(in the rows, 128 means zero)
The same turns and mirrors carry the whole set onto itself and the rows of a family onto each other. Which other rows belong to the same family as each row named below? List them in the order they appear above.
These 30 rows form 5 families of 6 rows each.
J_87: [129 110 146 107 124 143 111 156 108 112 125 119  89]
J_896: [116  95 128  95 146 120 138 140 128 147 101 134  99]
J_244: [121  95 127 106 149 109 120 151 141 135 109 130  98]
J_958: [108 113 149  92 128 129 119 146 111 122 127 110  97]
J_624: [121  97 123  97 121 130 145 136 110 129 110 145  84]
J_407: [126 120 140 125 121 118  96 140  95 114  96 115  87]
J_495: [120 119 139 113 118 126 116 131  83 125  89 118  87]
J_908: [129 100 122 103 124 125 143 121 117 150 120 128  92]
J_53: [114 106 119  93 125 120 139 130 104 142 104 136  77]
J_437: [114 112 145 104 118 123 108 147  92 112 105 118  77]
J_633: [132 123 141 125 133 121  96 137 122 121 112 106 109]
J_336: [138 123 139 123 143 127  96 140 123 120  94 111 102]
J_56: [130 102 121 115 150 113 125 134 132 146  93 133 106]
J_184: [129  93 130 120 132 103 118 153 136 124 110 133  78]
J_207: [129 115 140 120 138 123  87 145 106 123 103 108 104]
J_577: [123 123 141  99 137 142 130 126 100 137  86 118 100]
J_836: [129  95 126 107 127 114 124 142 133 131 137 125  87]
J_205: [115 110 150  90 139 133 115 154 117 115 115 115  86]
J_812: [138 115 110 128 132 109 113 124 117 139  93 131  90]
J_147: [145 106 118 129 130 114 120 124 130 142 117 124  99]
J_649: [142 107 112 130 127 122 124 124 118 131  94 142  99]
J_508: [122 117 139 106 135 135 112 127  88 142  91 112 106]
J_565: [138 102 121 130 131 112 130 130 122 142  87 135  90]
J_859: [131  96 123 117 128 115 114 152 131 111 121 140  86]
J_57: [132 117 141 106 123 153 129 134  92 131 106 123  97]
J_810: [121 101 122 109 130 104 109 152 128 120 121 131  75]
J_266: [121 125 139 107 127 135 127 119  98 140 101 111 111]
J_176: [119  92 130 101 127 118 146 140 117 139 102 138  77]
J_183: [147 121 137 130 127 141 103 140 106 122 107 117 103]
J_468: [110 107 149  90 135 131 108 151  98 126 114 111  93]

The rest of the family of J_266: J_958, J_624, J_633, J_649, J_859
The rest of the family of J_336: J_53, J_577, J_205, J_812, J_810
The rest of the family of J_495: J_896, J_244, J_407, J_437, J_56
The rest of the family of J_57: J_87, J_908, J_836, J_147, J_183

The same turns and mirrors carry the whole set onto itself and the rows of a family onto each other. Which other rows belong to the same family as each row named below? List them in the order they appear above.
These 32 rows form 4 families of 8 rows each.
J_154: [133 146 153 119 136 136 136 115 125 129 114 144 133 132]
J_589: [130 113 122 157 113 108 123 149 124 118 130 125 134 120]
J_3: [148 139 144 146 118 127 120 139 110 126 123 142 143 125]
J_785: [120 122 151 103 121 102 119 127 127 118 134 120 137 130]
J_243: [115 110 136 117 118  96 120 134 132 114 136 114 132 125]
J_856: [131 136 159 107 122 115 117 124 118 122 129 130 142 132]
J_95: [115 125 119 143 113 113 141 150 127 142 133 134 109 133]
J_558: [139 145 141 142 132 140 140 126 119 133 114 150 132 129]
J_939: [130 102 120 159 118 121 136 136 129 129 138 136 120 125]
J_302: [118 130 149 115 121 119 110 119 143 120 111 122 108 135]
J_975: [120 113 150 108 131 117 126 107 142 117 133 123 127 132]
J_664: [145 136 140 149 129 139 139 125 121 134 131 149 139 128]
J_895: [120 132 155 104 135 124 132 109 134 123 117 131 127 133]
J_979: [137 130 125 159 125 134 143 138 119 133 118 148 126 125]
J_393: [111 113 127 131 109 108 128 142 131 137 128 130  98 136]
J_838: [130 157 128 146 131 129 143 139 133 132 121 135 135 128]
J_978: [113  99 117 145 119 111 137 137 136 124 125 128 110 125]
J_276: [106  99 129 123 123 107 133 125 141 119 124 121 111 128]
J_82: [112 115 140 119 113 111 115 128 138 128 120 124  98 136]
J_499: [131 160 141 135 134 132 130 125 139 123 111 129 134 130]
J_521: [119 105 124 139 114  98 122 144 130 115 134 116 131 122]
J_953: [126 148 149 122 130 128 117 116 144 118 108 124 123 132]
J_99: [119  91 125 142 118 111 130 128 138 123 138 125 115 126]
J_860: [141 120 125 162 122 132 139 135 122 134 134 146 128 126]
J_389: [115  97 137 121 124 110 126 117 144 117 136 119 118 129]
J_333: [143 127 130 160 115 120 122 147 115 124 126 136 138 122]
J_697: [123 143 119 150 122 121 148 149 128 140 129 137 124 130]
J_761: [142 143 156 124 122 124 119 129 112 126 124 139 144 129]
J_35: [109 114 144 106 130 112 131 114 140 119 120 122 118 131]
J_111: [141 141 153 128 134 137 135 113 126 129 130 143 142 131]
J_321: [131 132 157 111 136 129 129 106 136 122 130 133 137 132]
J_964: [126 112 116 160 120 122 141 142 126 129 122 139 115 123]

The rest of the family of J_785: J_589, J_3, J_243, J_856, J_521, J_333, J_761
The rest of the family of J_389: J_939, J_975, J_664, J_99, J_860, J_111, J_321
The rest of the family of J_978: J_154, J_558, J_895, J_979, J_276, J_35, J_964

The same turns and mirrors carry the whole set onto itself and the rows of a family onto each other. Which other rows belong to the same family as each row named below? List them in the order they appear above.
These 20 rows form 5 families of 4 rows each.
J_898: [141 152 141 115 124 140 110 112 125 121 107 117 125 129  97 119 118 104
 142 114 130 151 132 135 118 125 128 117 131 129 132 131 126 113 119 135
 120 130 131 112 126 142 127 120 144 143 152 123 101 109 117 126]
J_431: [128 137 104 121 126 144 126 105 125 137 123 122 118 121 102 135 121 109
 143 119 154 112 142 134 147 111 110 101 126 130 131 122 163 124 107 139
 123 149 138 131 128 149 127 152 145 146 127 127 104 109 138 130]
J_596: [100 128 113 122 125 149 144 130 145 144 113 110 103 115 124 135 118 140
 129 108 145 121 149 137 142 116 114 121 117 114 127 110 145 133 111 163
 120 142 124 140 115 135 127 137 142 122 131 138 133 133 145 151]
J_685: [105 169 109 129 129 133 124 113 134 130 134 123 146 130 139 118 147 135
 144 125 137 139 132 149 142 103 130 122 131 118 140 121 136 138 143 135
 120 132 145 141 110 106 130 139 120 150 132 137 136 135 154 130]
J_730: [127 176 115 130 120 133 114 132 126 114 117 117 137 125 129 119 137 107
 149 129 164 129 127 155 134 100 127 108 138 131 132 132 156 129 136 155
 123 138 142 136 106 107 109 144 138 125 123 126 115 125 146 124]
J_588: [130 134 147 126 135 140 119 117 129 132 121 137 143 147 106 115 122 106
 132 108 121 139 114 134 114 123 123 134 137 109 119 143 121 117 120 130
 126 118 117 125 140 121 118 122 133 149 135 134 131 124 122 148]
J_256: [139 113 117 129 117 115 146 153 127 121 120 135 119 132 106 149 117 130
 144 122 129 137 133 157 126 138 114 143 112 128 153 135 122 125 125 137
 110 123 114 134 121 105 133 127 137 110 128 137 121 116 134 134]
J_611: [123 143 122 128 105 120 104 141 120 122 129 124 145 124 146 130 128 142
 154 136 154 138 161 154 140  97 142 120 140 132 126 114 125 135 152 143
 119 139 131 150 115 123 124 144 132 127 124 132 121 146 138 139]
J_955: [103 133 117 128 136 141 138 104 131 157 113 137 119 126 108 142 133 131
 125 121 145 108 135 125 139 100 119 110 120 122 115 119 138 130 110 125
 121 122 124 138 140 133 137 131 143 154 126 130 132 126 148 139]
J_75: [112 138 119 130 110 122 128 150 132 118 118 110 134 129 143 127 133 135
 159 113 129 138 132 170 142 130 132 139 127 119 135 116 144 141 131 156
 112 139 137 145 105 114 131 129 128 119 132 132 136 135 149 138]
J_100: [162 146 123 129 138 118 112 144 124 127 102 142 117 116 111 139 103 127
 156 133 144 125 133 131 121 118 121 117 144 128 137 126 125 115 131 132
 118 123 140 140 106 111 125 136 143 109 134 138 111 108 134 111]
J_701: [138 115 142 125 114 130 118 121 130 123 120 129 135 139 114 122 115 114
 134 129 131 152 142 128 128 110 127 122 137 131 118 146 128 118 121 146
 128 153 114 124 152 134 145 134 153 146 144 137 105 129 122 169]
J_375: [143 143 130 124 130 144  99 125 140 129 117 130 123 134 121 119 114 111
 132 117 125 147 135 108 101 130 120 126 140 122 129 141 126 125 126 143
 117 139 118 115 141 133 125 131 141 143 149 150 105 138 117 161]
J_34: [118 122 130 110 115 140 143 124 144 137 124 122 116 137 111 118 112 117
 128 101 133 147 145 138 121 118 114 142 127 120 136 150 123 116 131 164
 114 138 109 118 130 125 126 113 141 138 131 130 119 122 130 156]
J_753: [120 155  97 132 116 127 122 130 113 122 138 125 146 138 139 131 147 119
 161 132 158 139 133 155 147 115 141 111 140 133 126 116 137 140 148 131
 121 132 128 127 112 128 128 129 141 128 114 133 117 151 157 132]
J_653: [114 128 107 129 135 150 117 128 115 142 120 115 121 121 114 142 136 118
 140 118 153 111 141 123 130 119 126 107 124 122 104 100 146 140 112 139
 122 131 128 123 139 150 132 144 153 143 131 142 106 148 134 149]
J_160: [121 138 109 130 118 150 136 127 128 141 117 120 133 122 118 142 140 129
 116 116 163 113 148 120 138 104 126 108 123 138 117 117 142 134 112 154
 138 138 115 121 127 139 147 154 119 126 127 138 110 150 136 146]
J_328: [139 132 117 138 145 121 120 134 130 121 128 147 134 125 117 135 116 139
 144 134 123 131 129 142 117 124 110 126 115 110 144 125 118 130 126 114
 121 123 129 148 124  95 119 160 138 117 132 151 136 117 135 121]
J_717: [155 149 105 135 125 118 118 134 135 116 126 155 119 129 125 145 115 131
 143 150 141 147 137 128 119 127 119 113 127 137 155 138 117 126 140 114
 116 132 112 132 121 112 126 138 147 105 128 149 118 130 141 134]
J_477: [163 138 120 135 125 133 118 143 126 127 119 134 127 145 110 147 105 136
 143 137 136 157 137 145 135 130 130 117 129 134 146 120 115 138 127 127
 129 124  99 126 122 112 138 151 122 104 140 151 118 126 122 133]

The rest of the family of J_701: J_611, J_160, J_477
The rest of the family of J_34: J_596, J_256, J_75
The rest of the family of J_717: J_375, J_753, J_653
The rest of the family of J_588: J_685, J_955, J_328

The same turns and mirrors carry the whole set onto itself and the rows of a family onto each other. Which other rows belong to the same family as each row named below? List them in the order they appear above.
These 32 rows form 4 families of 8 rows each.
J_650: [118 120 144 117 120 150 117 108 131 159 116 112 151  96 117]
J_81: [125 125 140 121 119 152 131 114 136 152 112 107 156  99 125]
J_547: [135 129 122 122 123 134 139 117 117 122 121 123 134 119 151]
J_677: [112 124 137 119 104 153 124 109 124 157 107 115 151  98 123]
J_605: [112 118 157 117 111 135 127 110 120 152 130 103 113 103 141]
J_358: [132 120 131 127 127 125 138 115 121 124 113 123 130 118 132]
J_841: [120 114 152 119 114 140 128 109 114 143 132  98 107 103 143]
J_161: [121 121 104 111 142 160 134 123 123 164 122 129 146 128 135]
J_579: [113 113 116 109 129 151 124 131  99 145 132 114 102 133 147]
J_456: [142 126 134 119 131 132 143 119 118 131 115 126 139 112 142]
J_994: [118 108 137 126 127 145 144 121 123 155 154 124 124 109 128]
J_533: [121 115 123 112 147 154 133 134 112 141 133 114 103 133 149]
J_889: [120 122 109 107 137 169 128 128 118 154 109 130 147 128 127]
J_661: [120 128 119 104 121 158 111 124 112 143  91  97 134 122 144]
J_284: [110 137 122 101 127 151 118 113 105 135 100  93 126 119 141]
J_167: [103 108 132 109 125 170 117 128 117 177 124  99 124 113 120]
J_907: [ 99 110 127 107 119 177 114 119 114 166 127 102 114 118 128]
J_263: [120 103 127 114 127 151 142 123 127 161 147 135 122 109 130]
J_193: [110 127 133 119 115 153 120 113 128 162 110 120 150  97 114]
J_922: [121 119 128 112 134 153 138 130 112 138 127 111  98 134 156]
J_745: [100 118 128 103 125 181 120 127 116 173 126 105 124 112 141]
J_852: [110 110 157 108 111 136 124 117 117 149 127 100 111 112 142]
J_682: [117 115 153 120 105 144 120 122 112 135 125  92 113 104 136]
J_304: [122 101 139 128 123 155 139 129 132 162 140 136 128 111 131]
J_235: [107 141 132 109 124 160 113 116 108 139 101  89 126 120 137]
J_527: [124 129 103 123 140 170 134 125 120 149 112 128 143 119 130]
J_913: [123 116 118 109 131 159 139 130 102 138 125 115 104 134 153]
J_16: [ 97 115 128 110 118 178 119 125 119 170 132 111 112 115 136]
J_637: [120 128 104 114 139 171 131 134 120 149 108 128 136 129 130]
J_607: [124 107 130 123 124 146 144 128 133 160 136 141 123 112 132]
J_77: [119 133 133 113 124 158 114 115 105 135  95  92 132 123 140]
J_733: [133 132 135 120 131 127 141 118 120 129 105 121 136 117 134]

The rest of the family of J_193: J_605, J_922, J_235, J_16, J_637, J_607, J_733
The rest of the family of J_889: J_650, J_841, J_456, J_907, J_263, J_913, J_77
The rest of the family of J_661: J_81, J_547, J_161, J_579, J_994, J_167, J_682

The same turns and mirrors carry the whole set onto itself and the rows of a family onto each other. Which other rows belong to the same family as each row named below? List them in the order they appear above.
These 32 rows form 4 families of 8 rows each.
J_570: [ 98 130 125 118 134 127 137 118 139 114 137 114 112 130 133 146 124]
J_185: [138 147 138 150 144 111 134 108 123 133 145 122 112 129 126 121 132]
J_24: [127 115 120 123 133 111 114 108 135 137 138 120 124 107 106 134 115]
J_851: [156 133 127 146 124 133 101 123 129 141 124 152 127 125 123 124 125]
J_799: [160 121 126 155 120 121 111 126 126 131 125 141 137 138 121 128 133]
J_792: [124 126 115 126 122 108 105 119 126 134 128 116 126  99 120 132 128]
J_678: [132 114 110 119 160 125 119 115 124 132 125 133 128 125 131 114 137]
J_230: [116 114 114 119 115 146 120 133 136 132 112 135 147 133 132 145 120]
J_322: [117 142 142 153 102 133 131 134 133 129 134 124 135 132 122 151 119]
J_857: [116 142 137 137 133 111 134 116 135 126 147 123 109 139 126 115 141]
J_511: [137 149 144 140 131 117 135 113 128 135 141 116 115 139 130 113 141]
J_620: [130 132 136 145 138 149 147 126 136 132 128 139 135 160 137 134 122]
J_688: [126 124 123 116 167 120 119 121 127 133 115 126 130 141 130 117 124]
J_156: [157 126 128 150 126 129 117 128 123 147 119 142 146 128 125 120 128]
J_14: [116 110 109 130 128 138 115 133 131 128 117 142 145 124 128 153 111]
J_22: [132 141 133 143 126 138 137 133 130 130 118 138 131 155 158 136 127]
J_182: [120 141 148 142 132 141 141 127 127 127 117 138 135 158 139 142 117]
J_639: [123 112 115 136 117 137 117 130 138 123 102 123 135 125 131 150 105]
J_989: [ 97 138 127 114 139 135 140 117 135 132 134 117 119 123 138 139 115]
J_609: [ 99 119 119 120 137 125 136 125 125 117 137 123 128 127 127 149 112]
J_969: [137 145 138 133 138 109 137 109 131 143 154 136 120 136 132 121 139]
J_125: [131 129 108 134 111 129 116 111 131 122 144 123 130 103 110 129 134]
J_259: [119 128 147 138 151 132 136 137 124 139 117 130 132 157 145 132 124]
J_901: [127 134 130 154  95 133 133 124 131 132 142 129 131 119 127 150 130]
J_134: [134 117 114 134 129 148 117 132 121 136 113 131 154 122 130 146 112]
J_175: [133 118 107 128 128 116 115 117 133 135 142 117 124 103 121 124 135]
J_114: [118 125 127 154 100 127 140 126 129 143 135 125 121 128 122 149 129]
J_62: [121 125 130 160 102 124 124 119 144 137 149 124 124 133 132 145 125]
J_648: [138 131 125 117 160 127 111 122 132 118 122 134 138 132 136 118 120]
J_647: [139 131 121 109 157 124 129 121 124 129 105 135 130 129 131 124 121]
J_502: [152 139 135 151 124 137 116 124 131 145 122 131 133 130 127 115 145]
J_353: [106 127 124 119 132 116 151 116 136 130 134 109 129 135 142 144 121]

The rest of the family of J_639: J_24, J_851, J_22, J_969, J_62, J_647, J_353
The rest of the family of J_14: J_570, J_511, J_688, J_156, J_182, J_901, J_175

